128 stands for zero in the data rows.
Every row has a hidden score. How much higher is the second row's score than the first row's in each pair? 10 means about the same, 20 much higher and 0 much lower. The score is a weighted sum of the row's numbers plus the product of two more (or one squared), each taken from its middle value.
[126 142  65 131  93 197 134 102 131  90]
[ 66 140 179 183 186  56 127 107 173 152] >> 10
[143  28 167  29  68  88  85 140  50 125]
[101 156  99 164 118  73 137 114 131 157] >> 8
[147  31 199  36  86  94  52 138  69 137]
[105 135 150 155 171  99 125 119 161 142] >> 6
[141 108 120 101 100 154 131 119  99 126]
[165 178 105  55 117 146 150 168 195 227] >> 11
[121 185 171 170 192 133 121 122 137 146]
[186 180 114  68 122 146 162 186 193 205] >> 12
[ 89 173 165 134 210  53  67  95 163  81]
[118 180  99 195 162 101 159  89 147 114] >> 3
[118 106 142 117 119 115 122 134 139 112]
[131 243  75 101 151 158 145 105 238 180] >> 9
[106 134 131 145 159 144 110 152 136 125]
[ 84  77 204 140 187  53 112 131 114 146] >> 10
[ 96 100 169 209 172  52  92 177 123  98]
[130 109 144 118 131 134 121 107 131  87] >> 5
[133  90 150 108 101 125 124 127  80 127]
[144 100 179 181 199  63 116 122 103 163] >> 16
[121 108 164 131 116 131 115 124 114  96]
[104 122 148 131 145 129 132 130 123 115] >> 10
[121 104 144 122 127 139 102 149 120  77]
[121 165 179 147 183  68 124  82 184  86] >> 9
[ 81 166 113 177 154 100 136  91 127 128]
[110 108 150 166 144  92 124  74 173 123] >> 10
[116 176  93 186 159  91 141  98 145 125]
[ 87 163 152 160 178 122  94  95 146 114] >> 10
[104 221   0 152  17 255 153  47 144  26]
[119 137  92 139 113 179 125 106 132  98] >> 13
[133 108 167 158 132 110 110 130 138 158]
[148  50 110  68  44  83 146 177  46 173] >> 11
[132 127 148 138 123 153  88 129 139  76]
[135 116 154 132 165 127 121 104 132  92] >> 8
[162  72 152  34  72  92  86 138  28 129]
[135 112 107 110 106 164 131 122 108 112] >> 7
[129 186  13 162 116 218 155 112 150 105]
[164 117 188 155 163  48 132  61 126 135] >> 10
[135 206 123  83 156 114 137 123 216 207]
[131  58 158  26  56  90  96 142  66 122] >> 13
[ 87 161 139 174 150 127  95  86 166  88]
[117 116 159 129 159  56 133 121 132 104] >> 14
[122 108 103 133 109 154 136 101 112 123]
[121 131  92 121  95 171 124 110 121  99] >> 8
[137  85 140  94 107 175 129 155  91  97]
[147  80 102  67  75 156 130 137  81 132] >> 10
[140 111 113 113  99 156 123 133 115 117]
[101 156 171 162 186  93 126 112 138 127] >> 11
[149  70 104  61  70  83 147 151  47 165]
[ 72 140 153 164 187 122  94 127 119  65] >> 13
[137 194 125  78 150  90 151 136 211 222]
[114 159 173 186 183 124  97  81 130 107] >> 9
[139 146 174 187 184  32  88 113 137  78]
[123 247  64 101 144 165 141  91 244 169] >> 8
[ 82 158 101 171 124 116 150  93 133 144]
[114 148 140 150 157  89 112 132 109 114] >> 13
[114 181  75 173 125 107 134 106 130 116]
[183  59 125  68 100 148 127 142  43 148] >> 18
[103 141 155 172 162 104 112  86 125 110]
[135 140  64 142 121 172 156 149 120 137] >> 12
[130 149 146 148 145 132 114 138 151  76]
[149 174 114  56 126 158 147 146 222 174] >> 7
[113 190 143 187 197 109 121 133 155 123]
[132  69 130  37  58 127  90 128  75 102] >> 11
[133  85 124  92  93 169 136 170  90  93]
[125 150 170 158 196  95 121 135 147 123] >> 8
[125 133 159 170 147  86 120 107 135 106]
[121  60 130   6  26  33  82 123  40 100] >> 16
[123 155 106 146 132 150 140 115 113  95]
[156 180 148  85 153  96 163 129 215 222] >> 10
[130 122 151 131 115 128 108 136 135  87]
[112 155 145 161 149 127 106  83 169 106] >> 6
[122 115 165 162 183  86 116  83 106  89]
[136 220 111  80 157 119 144 112 235 187] >> 11
[152 165 161  74 143  94 143 121 231 204]
[132 112 157 134 144 120 129 135 125 114] >> 11
[132  78 147  97 138 112 153 137  83 177]
[110 130 148 167 177 128  94 103 132  85] >> 8
[ 97 115 148 121 137 116 102 132 126  97]
[139 108 129 113 101 147 137 118  95 140] >> 7
[144  75 119  75  71 155 110 136  84 121]
[123 184  18 153 112 205 145 114 148  98] >> 9
[134 129  90 120  92 179 125 111 112 110]
[ 96 160 169 152 182  71  95 120 109 117] >> 12
[177  84 186 129 135 100  64 119 133 128]
[130  80 106  94  88 150 169 170  86 128] >> 6
[141 140 121 147 144 122 138 151 123 123]
[139  94 118 100  81 173 131 176 104 121] >> 11
[149 186 107  58 143 138 169 153 188 210]
[101 133 168 184 219  73 105 121 149  76] >> 11
[ 89 116 200 140 115  43  99  95 144  80]
[113 109 127 126 133 131 105 112 119  99] >> 2
[129 100 150 108 155 110 107 141  79 151]
[133 134 112 134 117 159 121 116 114 106] >> 7
[133  70 192 112 117 123 169 156 103 117]
[108 158  92 173 124 103 140 100 155 146] >> 5
[119 109 158 130 131 139 126  96 109  85]
[ 47  74 209 184 199  73  53 126 141 106] >> 13
[162  92  74  95  57 110 172 161  54 162]
[169 191  95  60 138 140 168 167 182 228] >> 10
[100 141 119 151 138 160 145 156 107 112]
[ 53 169 143 175 198  98 116 103 164 151] >> 8
[114 100 159 126 134 143 112 112 130  82]
[138  85 130  94  93 151 155 155 104  97] >> 13
[162 183 112  71 135 141 171 149 188 206]
[117  96 156 123 122 150 114 133 103  96] >> 11
[ 72 200 175 169 218 106  78 144 109 122]
[143  17 175  51  68  86 125 174  26 132] >> 7
[ 97 167 113 179 138  89 145  92 148 111]
[ 63 144 199 168 165 106 115 122 195 164] >> 12
[109 102 135 123 134 138  94 132 134  73]
[129 110 130 133 110 168 136 135 117 126] >> 7
[ 99 154 176 182 167  87  96  89 185 124]
[109 167 129 200 197  86  92 117 187 165] >> 16
[133 116  57  86  57 196 124 114 101  87]
[118 126 117 138 142 122 174 157 117 114] >> 13
[153  70 105 102 101 153 170 151 109 169]
[117 123 165 150 158 118 103 107 144 102] >> 8
[132 157 123 185 201 124 108 122 178 123]
[127 161 129 175 129  60 154 107 178 169] >> 7
[117 125 170 161 155 137 105 160 218 137]
[ 97 175 167 163 168 143 128  92 173 113] >> 9
[167 173 114  63 130 148 157 154 193 221]
[124 150 106 174 138  86 157 123 140 145] >> 8
[ 96 163  74 168 128 113 146  96 133 128]
[124 156 108 172 141  95 151 113 125 130] >> 9
[140  64 114 101 102 175 147 158  68 131]
[109 123 152 122 157 107  89 121 146 135] >> 11
[144  74 138 113 114 191 151 152  82 124]
[154 136 182 123 165  78  94 106 188 140] >> 11
[140  78 113  98  99 159 136 159 119 118]
[126 134 163 173 172 112 115 105 133  78] >> 9
[133  77 121  58  61 136 114 137  90 125]
[137 107  58  85  46 132 152 138  76 140] >> 10
[ 87 141 172 166 143 109 128 108 140  76]
[151  98 125 106  80 167 150 155  90 117] >> 3
[120  49 130  21  40  65 113 153  41 139]
[122 156 145 151 137  54 140  89  85 171] >> 8
[122  49 160   8  62  83  58 126  61  98]
[ 75 137 198 146 138 111 142  69 182 102] >> 9
[108 113 119 158 160  37 135 107 110 143]
[102 160 135 194 203  89 139 115 200 125] >> 7
[118 100  93 126 147 109 180 176 105 152]
[162  90 146 127 128 123  80 140 136 166] >> 19
[130  92 193 116 116  95 143 152  82 185]
[ 91 129 212 166 155  74 140  69 170 124] >> 9
[169 126 120 112 111 136 133 138 111 146]
[112 129 152 151 154 127 155 122 140 121] >> 8
[127 129 151 187 177  95 101 109 143 149]
[ 81 123 170 174 135  88 128 113 147  73] >> 12
[ 91 137 180 174 167 128 119  98 153  95]
[134 119  84 119  90 180 126 105 121  99] >> 11
[120 157  71 144 110 185 123  91 140  84]
[143  92  61  95  44 116 172 161  62 171] >> 12
[169  75 105 104 115 169 175 162  96 164]
[135 225  97  88 150 131 143 120 228 196] >> 8
[134 133  85 135 129 138 145 154 104 162]
[120 125 131 169 148  79 163 105 115 133] >> 6
[130  90 173 123 135 100 119  58 137 142]
[136 151 127 189 155  63 172 120 107 105] >> 6
[150 183 116  63 122 154 162 149 192 203]
[125 144  86 147 109 177 129 110 133  99] >> 9
[134 114 124 131 113 159 138 127 117 124]
[113 140 104 173 109  86 181 123 137 157] >> 9
[116  96 166 131 108 137 131 135 119  84]
[132 214 104  93 161 136 144 128 224 198] >> 6
[126 145  86 140 115 178 138 110 143  94]
[145  97 133 109 109 145 132 123  85 153] >> 14
[129 140  97 138 111 164 140 114 141 107]
[165  76 130 103  99 161 152 173  82 139] >> 11
[142  98 134 100 151 164 145 169 110 197]
[ 92 115 163 144 150  87 105 106 134 120] >> 7
[ 96 232 135 186 195  67 130 124 196 111]
[134 108 127 125 123 159 122 135 136 143] >> 2
[103 139  88 190 135  60 145 118 155 133]
[178 196 178 142 176 103 114 106 155  83] >> 13
[131 114 123 136 123 143 130 129 122 140]
[131 129  86 122 101 175 134 114 123 100] >> 9
